In the data rows, zero lies at 4.5, halfway between 4 and 5.
Some points, each followed by its number:
[5 4 6 9 6 5 5 5 6 5 6 5 5 7 9 7 6 5 5 6 6 5 5 5 5 7 6 5 5 5 7 5] 0
[7 5 5 5 5 8 6 5 6 6 8 6 9 6 6 5 6 6 8 6 6 5 5 5 6 7 6 5 6 5 5 6] 1
[6 5 6 5 6 6 6 6 7 7 5 5 5 7 5 6 6 6 6 6 7 6 5 5 6 5 7 6 5 5 5 5] 2
[5 7 7 6 6 9 6 5 5 5 6 6 5 5 5 5 6 8 6 7 6 7 6 7 5 5 5 8 7 6 6 6] 3
[6 6 5 7 8 8 6 6 6 7 7 7 5 5 6 6 5 5 6 5 5 5 7 6 6 6 5 5 6 6 6 6] 4
[9 6 6 7 5 6 7 6 7 6 6 5 9 6 5 5 7 5 5 5 5 5 6 6 6 6 7 6 5 6 5 7] 5
[6 6 5 5 5 5 6 5 6 5 6 5 8 6 7 5 6 5 5 6 6 7 5 6 5 6 7 6 5 5 6 5] 6
[5 6 5 6 5 6 8 5 6 6 6 6 5 6 6 7 5 5 6 6 6 6 5 6 7 5 6 6 5 5 5 5] 7
[9 7 6 9 6 8 7 6 9 5 6 5 5 5 5 6 6 6 5 6 6 5 7 7 6 7 7 7 9 7 6 8] 8
[5 5 5 6 5 5 6 5 5 6 5 6 6 6 8 9 6 6 7 9 7 8 5 6 5 7 5 5 5 7 5 5] 9
[6 7 9 6 7 5 6 8 5 5 5 5 7 6 6 5 9 5 6 5 5 5 7 6 6 8 8 6 7 6 6 9] 10
[7 5 6 7 5 5 5 7 6 5 5 4 7 6 7 6 6 5 4 5 6 5 5 5 5 6 7 6 5 5 5 5] 11
[5 6 5 5 7 7 6 5 6 7 6 6 5 7 6 7 5 6 5 7 6 6 6 6 6 5 5 6 5 6 5 5] 12
[5 6 8 5 5 5 6 5 5 9 5 8 7 5 5 8 6 9 7 5 5 7 5 5 5 6 5 6 6 7 8 5] 13
[6 8 5 5 5 6 6 5 6 6 6 6 5 6 6 5 6 6 5 6 6 7 5 6 5 5 6 6 6 6 5 6] 14
Which three points above are nearest to each new point by angle, seen from the average point of the numbered points? Their numbers follow each, nearest first.
[6 5 5 6 5 5 6 6 6 7 6 6 7 5 6 5 5 6 6 6 5 6 5 5 6 6 6 5 6 6 5 6] 1 6 13
[5 7 6 5 5 6 7 5 6 8 5 7 5 5 5 6 5 7 8 5 5 5 6 7 5 6 6 5 5 6 6 5] 13 7 4
[6 5 5 6 5 6 6 5 7 5 6 6 6 6 6 5 6 5 6 7 5 6 7 5 5 8 5 6 8 5 5 5] 1 8 6
[5 5 5 7 5 6 6 5 5 5 6 6 7 6 5 6 6 6 5 6 5 5 5 6 5 5 7 6 7 5 5 6] 11 6 7
[5 5 5 5 6 6 5 6 6 5 6 6 6 5 5 5 7 7 6 6 5 5 6 6 5 5 6 5 5 5 6 8] 10 3 1
[5 6 5 6 7 5 5 8 5 6 5 5 6 5 5 5 7 5 5 5 7 9 7 5 8 5 5 7 5 5 8 8] 10 2 6
[6 5 5 5 6 5 5 6 5 6 5 5 7 5 5 5 7 5 5 6 7 5 5 5 6 5 7 5 5 5 6 6] 11 6 2
[5 6 6 6 7 7 7 7 6 5 6 6 6 8 6 7 5 5 6 6 6 5 7 7 7 7 5 6 6 6 5 5] 12 4 7
[7 7 6 6 7 6 7 6 6 6 6 5 5 6 5 6 7 6 6 5 6 5 6 7 5 6 5 6 5 6 6 6] 4 8 10
[6 6 6 6 6 5 5 5 6 5 5 6 6 5 6 5 6 7 7 6 5 5 6 5 5 7 6 5 6 5 6 6] 10 13 1
[5 6 6 6 6 7 6 8 5 6 6 6 5 7 9 6 6 5 5 8 7 5 5 6 6 7 5 6 7 6 6 5] 0 9 12
[6 7 5 5 6 7 5 7 6 5 6 5 7 5 5 5 5 5 5 5 7 6 8 5 9 6 7 9 5 6 9 7] 10 8 5
[7 6 6 6 6 5 5 7 6 5 6 5 5 5 5 6 6 6 5 5 6 6 7 6 7 6 6 7 6 7 7 6] 8 10 11
[6 6 6 8 5 7 6 6 6 7 5 5 6 6 6 6 6 5 5 5 5 5 7 6 5 6 8 5 7 6 6 7] 8 10 5
[7 6 6 5 6 6 7 5 6 6 7 6 5 6 5 5 6 5 6 6 6 5 7 6 7 5 6 5 5 8 5 6] 4 12 7
[5 7 9 7 7 9 6 7 6 7 5 6 6 5 5 6 7 6 6 6 5 5 5 7 8 8 5 6 7 6 6 7] 10 3 8
